In the data rows, 500 means zero.
Here are some numbered points:
array([594, 387, 458, 554, 649, 581, 636, 618, 443, 544, 542, 533, 495,
       612, 406, 565, 707, 494, 489, 547, 503, 602, 639, 525, 531, 353,
       452, 517, 462, 370, 439, 407]) 0
array([610, 460, 653, 601, 380, 549, 514, 681, 340, 433, 268, 269, 471,
       479, 590, 609, 381, 526, 729, 417, 509, 727, 477, 523, 621, 525,
       347, 205, 386, 471, 468, 705]) 1
array([354, 654, 521, 470, 439, 607, 716, 534, 518, 288, 581, 342, 288,
       430, 405, 644, 263, 806, 694, 697, 313, 489, 524, 134, 616, 505,
       494, 601, 419, 626, 403, 390]) 2
array([537, 684, 417, 587, 438, 489, 517, 384, 664, 557, 493, 290, 370,
       473, 461, 518, 416, 541, 415, 737, 484, 453, 446, 340, 588, 710,
       591, 481, 754, 647, 478, 411]) 3
array([438, 600, 354, 650, 327, 507, 551, 522, 579, 400, 518, 658, 481,
       460, 478, 499, 527, 535, 450, 600, 534, 606, 361, 457, 527, 510,
       513, 576, 483, 528, 477, 482]) 4
array([263, 411, 650, 529, 401, 538, 384, 715, 498, 487, 473, 358, 583,
       342, 791, 559, 413, 772, 597, 434, 330, 750, 519, 322, 683, 551,
       672, 521, 406, 673, 480, 460]) 5
array([344, 684, 557, 696, 469, 367, 293, 414, 556, 539, 703, 528, 537,
       400, 472, 480, 583, 583, 416, 562, 257, 588, 333, 223, 335, 659,
       593, 632, 641, 630, 682, 536]) 6
array([484, 316, 675, 526, 581, 327, 382, 455, 491, 536, 635, 684, 437,
       471, 604, 457, 443, 564, 406, 424, 135, 703, 413, 535, 439, 451,
       641, 570, 484, 559, 542, 656]) 7
array([568, 638, 449, 595, 432, 641, 470, 480, 607, 449, 396, 332, 461,
       469, 530, 508, 451, 558, 553, 612, 505, 435, 443, 445, 537, 621,
       564, 409, 616, 540, 535, 427]) 8
array([403, 414, 629, 481, 457, 528, 476, 325, 552, 428, 714, 424, 394,
       491, 503, 501, 408, 785, 514, 511, 518, 600, 575, 200, 548, 608,
       592, 572, 314, 672, 420, 437]) 9
array([451, 357, 552, 393, 418, 453, 406, 598, 546, 431, 317, 739, 534,
       441, 576, 544, 437, 391, 652, 607, 625, 729, 313, 487, 611, 550,
       475, 524, 524, 566, 528, 638]) 10
array([716, 599, 410, 589, 564, 459, 551, 614, 621, 544, 403, 615, 586,
       635, 415, 411, 513, 451, 482, 454, 605, 568, 460, 430, 286, 408,
       376, 609, 552, 307, 418, 371]) 11
array([478, 591, 708, 587, 468, 259, 414, 666, 539, 553, 480, 274, 669,
       343,  99, 539, 536, 583, 305, 742, 456, 902, 310, 337, 709, 408,
       689, 432, 190, 535, 466, 579]) 12
array([641, 562, 551, 118, 905, 706, 942, 189, 390, 644, 390, 397, 551,
       443, 786, 281, 620, 622, 408, 416, 564, 341, 814, 716, 688, 337,
       391, 697, 334, 382, 413, 162]) 13
array([648, 321, 268, 412, 592, 475, 657, 302, 445, 599, 605, 563, 527,
       602, 614, 493, 574, 460, 454, 280, 479, 352, 526, 572, 327, 515,
       476, 708, 633, 535, 587, 465]) 14
array([592, 552, 654, 542, 613, 400, 417, 542, 661, 551, 679, 597, 501,
       602, 340, 497, 642, 455, 256, 616, 585, 628, 557, 330, 324, 451,
       593, 602, 382, 492, 532, 586]) 15
array([466, 405, 498, 558, 498, 198, 466, 463, 597, 589, 623, 735, 533,
       593, 391, 613, 498, 486, 473, 522, 331, 588, 418, 286, 347, 462,
       513, 513, 613, 579, 476, 610]) 16
array([537, 609, 382, 432, 646, 739, 640, 592, 434, 478, 326, 508, 483,
       515, 459, 419, 543, 491, 491, 440, 663, 416, 688, 547, 598, 403,
       553, 449, 485, 438, 435, 459]) 17
array([571, 692, 467, 325, 596, 776, 588, 453, 382, 496, 355, 347, 420,
       424, 445, 510, 473, 520, 535, 501, 547, 254, 714, 774, 580, 391,
       305, 364, 616, 282, 342, 333]) 18
array([438, 560, 665, 494, 429, 393, 356, 511, 452, 435, 607, 579, 518,
       596, 437, 424, 542, 521, 570, 644, 468, 542, 421, 414, 432, 471,
       580, 514, 458, 596, 574, 507]) 19
array([345, 663, 555, 457, 465, 316, 493, 494, 546, 435, 514, 747, 337,
       409, 489, 652, 366, 462, 741, 537, 327, 493, 290, 589, 451, 498,
       574, 559, 730, 619, 553, 628]) 20
array([588, 436, 371, 305, 723, 612, 706, 485, 467, 527, 452, 539, 601,
       465, 914, 562, 412, 466, 549, 398, 662, 497, 533, 699, 396, 539,
       552, 511, 719, 454, 605, 581]) 21
array([489, 630, 657, 649, 490, 254, 390, 479, 680, 576, 449, 701, 492,
       560, 426, 700, 517, 599, 413, 452, 355, 479,  87, 438, 398, 531,
       512, 568, 614, 420, 451, 428]) 22
array([433, 581, 614, 484, 536, 674, 448, 567, 255, 370, 307, 254, 500,
       326, 721, 447, 449, 671, 379, 464, 522, 638, 637, 568, 625, 520,
       371, 210, 241, 594, 279, 353]) 23
array([431, 585, 524, 517, 315, 362, 316, 553, 525, 468, 619, 636, 537,
       635, 239, 506, 436, 329, 424, 556, 436, 617, 234, 564, 296, 675,
       626, 170, 713, 312, 676, 720]) 24
array([410, 431, 420, 421, 592, 677, 751, 572, 475, 494, 446, 284, 582,
       402, 581, 343, 686, 632, 474, 340, 558, 541, 623, 589, 669, 451,
       363, 410, 269, 381, 217, 514]) 25
array([335, 401, 762, 452, 388, 552, 461, 510, 480, 516, 523, 422, 494,
       371, 593, 511, 504, 719, 569, 518, 352, 709, 563, 370, 681, 552,
       602, 549, 341, 704, 453, 413]) 26
array([605, 516, 409, 507, 329, 494, 446, 468, 670, 571, 491, 577, 550,
       642, 572, 527, 536, 412, 579, 533, 478, 533, 417, 428, 555, 483,
       443, 570, 451, 603, 634, 477]) 27
array([528, 557, 340, 827, 456, 643, 410, 731, 708, 426, 426, 485, 624,
       506, 438, 521, 359, 420, 465, 457, 603, 538, 596, 453, 530, 323,
       465, 360, 538, 570, 403, 497]) 28
array([646, 407, 411, 642, 501, 416, 441, 384, 555, 595, 507, 529, 563,
       567, 626, 395, 548, 487, 286, 604, 411, 362, 446, 553, 227, 569,
       466, 493, 619, 538, 657, 506]) 29
array([514, 334, 597, 530, 516, 518, 400, 490, 488, 406, 692, 694, 473,
       480, 482, 449, 519, 628, 498, 514, 399, 470, 552, 382, 550, 491,
       467, 638, 513, 544, 532, 402]) 30
array([517, 430, 442, 576, 390, 650, 481, 683, 525, 384, 428, 493, 588,
       488, 321, 590, 381, 384, 636, 403, 458, 478, 430, 443, 447, 218,
       482, 326, 440, 299, 371, 447]) 31
array([532, 427, 459, 536, 439, 379, 532, 566, 644, 621, 309, 773, 484,
       741, 391, 543, 303, 212, 681, 620, 377, 375, 328, 588, 213, 438,
       521, 513, 961, 555, 445, 637]) 32
array([425, 102, 360, 499, 482, 389, 419, 450, 458, 583, 608, 351, 638,
       497, 770, 458, 647, 497, 380, 293, 536, 440, 463, 414, 486, 610,
       512, 528, 356, 646, 643, 618]) 33
array([558, 587, 562, 640, 454, 467, 531, 772, 556, 362, 521, 513, 512,
       410, 286, 535, 476, 553, 427, 571, 639, 704, 451, 325, 575, 526,
       434, 404, 262, 472, 255, 364]) 34
array([487, 392, 546, 427, 676, 628, 662, 419, 183, 641, 364, 566, 622,
       559, 695, 506, 588, 527, 446, 300, 534, 516, 816, 671, 398, 448,
       209, 496, 293, 589, 508, 701]) 35
array([529, 578, 382, 589, 574, 119, 382, 381, 684, 606, 702, 903, 587,
       727, 377, 651, 461, 367, 665, 609, 296,  97,  80, 601, 108, 570,
       525, 770, 999, 627, 637, 744]) 36
New points follow, each followed by the number of its nearest point above, looking only along the 7 directions in which the numbered points spread most.
array([500, 270, 607, 521, 437, 410, 416, 593, 625, 527, 473, 507, 530,
       527, 565, 581, 591, 677, 368, 321, 450, 641, 441, 298, 520, 404,
       643, 545, 370, 710, 442, 640]) 30
array([479, 533, 480, 682, 586, 562, 425, 627, 566, 522, 382, 497, 534,
       485, 277, 501, 460, 527, 492, 548, 550, 602, 595, 404, 655, 437,
       455, 521, 496, 520, 460, 500]) 4
array([538, 462, 443, 476, 482, 314, 519, 424, 463, 544, 797, 577, 511,
       748, 463, 430, 336, 551, 564, 441, 506, 331, 437, 413, 332, 467,
       633, 625, 290, 630, 652, 203]) 30
array([433, 477, 621, 514, 255, 506, 205, 409, 647, 289, 653, 548, 519,
       449, 423, 605, 420, 535, 477, 592, 418, 489, 255, 142, 453, 513,
       742, 390, 529, 727, 671, 603]) 6
array([382, 427, 621, 577, 430, 353, 381, 383, 617, 483, 618, 575, 441,
       431, 612, 529, 472, 526, 573, 543, 362, 570, 542, 355, 558, 809,
       820, 433, 593, 621, 600, 521]) 6
array([653, 943, 275, 302, 719, 843, 649, 444, 376, 444, 379, 240, 317,
       520, 602, 505, 404, 412, 542, 585, 640, 326, 685, 820, 603, 593,
       221, 452, 644, 457, 371, 162]) 18
array([414, 557, 522, 526, 568, 352, 562, 449, 436, 677, 544, 241, 547,
       622, 379, 483, 699, 551, 398, 505, 672, 393, 459, 444, 402, 725,
       518, 582, 530, 558, 465, 525]) 29
array([487, 334, 431, 307, 482, 588, 513, 521, 503, 506, 489, 712, 709,
       437, 641, 428, 712, 556, 711, 660, 755, 427, 337, 634, 369, 436,
       450, 764, 534, 568, 876, 509]) 14
array([630, 411, 431, 440, 530, 548, 591, 471, 470, 558, 413, 423, 557,
       440, 537, 479, 542, 377, 504, 403, 574, 580, 622, 728, 550, 476,
       353, 512, 370, 451, 494, 468]) 17
array([714, 657, 428, 403, 648, 846, 688, 506, 288, 518, 224, 301, 369,
       407, 602, 516, 479, 454, 575, 473, 597, 304, 656, 744, 520, 452,
       362, 441, 699, 432, 264, 288]) 18
array([453, 418, 600, 620, 372, 697, 484, 657, 530, 569, 333, 632, 486,
       655, 558, 482, 454, 597, 604, 520, 419, 652, 387, 551, 444, 394,
       691, 596, 319, 484, 531, 581]) 10
array([483, 303, 396, 244, 564, 495, 566, 690, 276, 515, 461, 406, 684,
       569, 555, 421, 507, 279, 642, 356, 576, 576, 640, 718, 662, 383,
       357, 266, 473, 513, 425, 457]) 35
array([513, 480, 369, 627, 565, 202, 481, 505, 697, 464, 430, 834, 711,
       510, 311, 591, 389, 247, 717, 573, 376, 338, 324, 524, 431, 499,
       463, 512, 762, 409, 689, 723]) 32
array([585, 414, 438, 544, 544, 659, 609, 600, 379, 500, 481, 398, 533,
       464, 613, 466, 528, 419, 481, 332, 649, 376, 503, 889, 440, 369,
       363, 420, 299, 218, 460, 591]) 17
array([580, 465, 503, 304, 403, 601, 508, 458, 459, 419, 474, 565, 572,
       536, 656, 507, 629, 476, 533, 463, 660, 338, 521, 732, 332, 553,
       406, 473, 515, 412, 575, 541]) 21
array([461, 299, 336, 413, 633, 582, 830, 581, 427, 644, 539, 526, 746,
       552, 571, 574, 734, 571, 220, 306, 558, 315, 547, 768, 345, 404,
       515, 606, 394,  53, 490, 644]) 35
array([469, 565, 589, 529, 313, 363, 256, 510, 734, 337, 522, 651, 432,
       443, 312, 674, 418, 387, 582, 688, 274, 458, 301, 343, 490, 584,
       676, 430, 727, 438, 590, 604]) 22
array([329, 405, 424, 614, 446, 494, 469, 583, 490, 480, 545, 562, 651,
       519, 421, 492, 452, 467, 551, 534, 419, 517, 440, 314, 524, 352,
       606, 546, 443, 500, 544, 460]) 4
array([494, 681, 386, 612, 379, 570, 426, 606, 550, 489, 281, 482, 377,
       518, 340, 463, 300, 360, 662, 425, 555, 413, 462, 595, 485, 420,
       381, 484, 617, 460, 456, 465]) 31
array([447, 547, 586, 649, 410, 476, 487, 458, 620, 484, 563, 433, 512,
       423, 396, 537, 459, 669, 551, 579, 443, 441, 431, 349, 455, 613,
       598, 541, 541, 670, 450, 486]) 4
array([609, 502, 427, 686, 388, 551, 444, 591, 501, 547, 698, 351, 515,
       601, 401, 445, 504, 511, 345, 491, 509, 473, 481, 385, 569, 561,
       358, 416, 349, 740, 415, 434]) 4
array([421, 623, 452, 461, 618, 503, 556, 301, 342, 723, 465, 329, 472,
       572, 481, 320, 525, 530, 309, 618, 652, 348, 614, 372, 463, 692,
       560, 420, 536, 324, 616, 501]) 29
array([470, 542, 372, 494, 373, 211, 450, 549, 725, 473, 486, 799, 590,
       544, 301, 527, 455, 330, 643, 487, 400, 405, 192, 571, 347, 509,
       505, 590, 705, 465, 684, 655]) 32
array([564, 409, 528, 627, 489, 328, 406, 559, 575, 490, 571, 587, 447,
       441, 533, 580, 301, 374, 454, 560, 343, 519, 503, 496, 459, 402,
       458, 525, 603, 616, 528, 559]) 27
array([465, 463, 505, 505, 369, 480, 438, 649, 384, 422, 466, 394, 379,
       424, 278, 427, 461, 568, 419, 522, 479, 681, 590, 490, 741, 616,
       404, 362, 240, 402, 313, 377]) 34
array([244, 485, 715, 330, 293, 361, 416, 497, 511, 561, 591, 708, 602,
       424, 638, 582, 745, 572, 624, 659, 241, 533, 366, 378, 491, 659,
       665, 619, 628, 730, 596, 746]) 7
array([539, 588, 365, 449, 338, 442, 572, 342, 696, 589, 856, 550, 637,
       713, 375, 565, 595, 321, 341, 515, 756, 361, 440, 402, 293, 569,
       531, 470, 685, 586, 527, 627]) 29
array([439, 302, 651, 759, 399, 536, 340, 435, 411, 291, 463, 464, 416,
       448, 474, 548, 434, 607, 649, 712, 453, 775, 643, 388, 632, 481,
       564, 616, 244, 489, 474, 350]) 26
array([549, 512, 488, 448, 584, 657, 554, 528, 442, 415, 484, 468, 557,
       471, 793, 598, 412, 434, 461, 442, 591, 333, 574, 810, 395, 501,
       437, 469, 527, 505, 686, 510]) 21
array([607, 296, 193, 434, 691, 594, 624, 425, 775, 612, 527, 587, 447,
       692, 265, 533, 759, 171, 556, 219, 667, 540, 523, 546, 312, 420,
       343, 615, 464, 346, 569, 404]) 11
array([501, 436, 543, 555, 565, 341, 460, 184, 580, 657, 550, 394, 422,
       462, 475, 488, 738, 501, 388, 521, 529, 502, 780, 310, 569, 634,
       586, 589, 524, 694, 593, 482]) 30
array([426, 393, 598, 262, 501, 475, 518, 413, 282, 525, 689, 751, 665,
       319, 565, 566, 462, 462, 617, 541, 266, 328, 431, 755, 403, 677,
       695, 717, 613, 519, 839, 676]) 7
array([545, 456, 441, 537, 292, 626, 528, 756, 483, 384, 425, 370, 546,
       437, 531, 534, 521, 466, 475, 480, 608, 618, 475, 486, 445, 610,
       433, 334, 494, 302, 481, 383]) 28
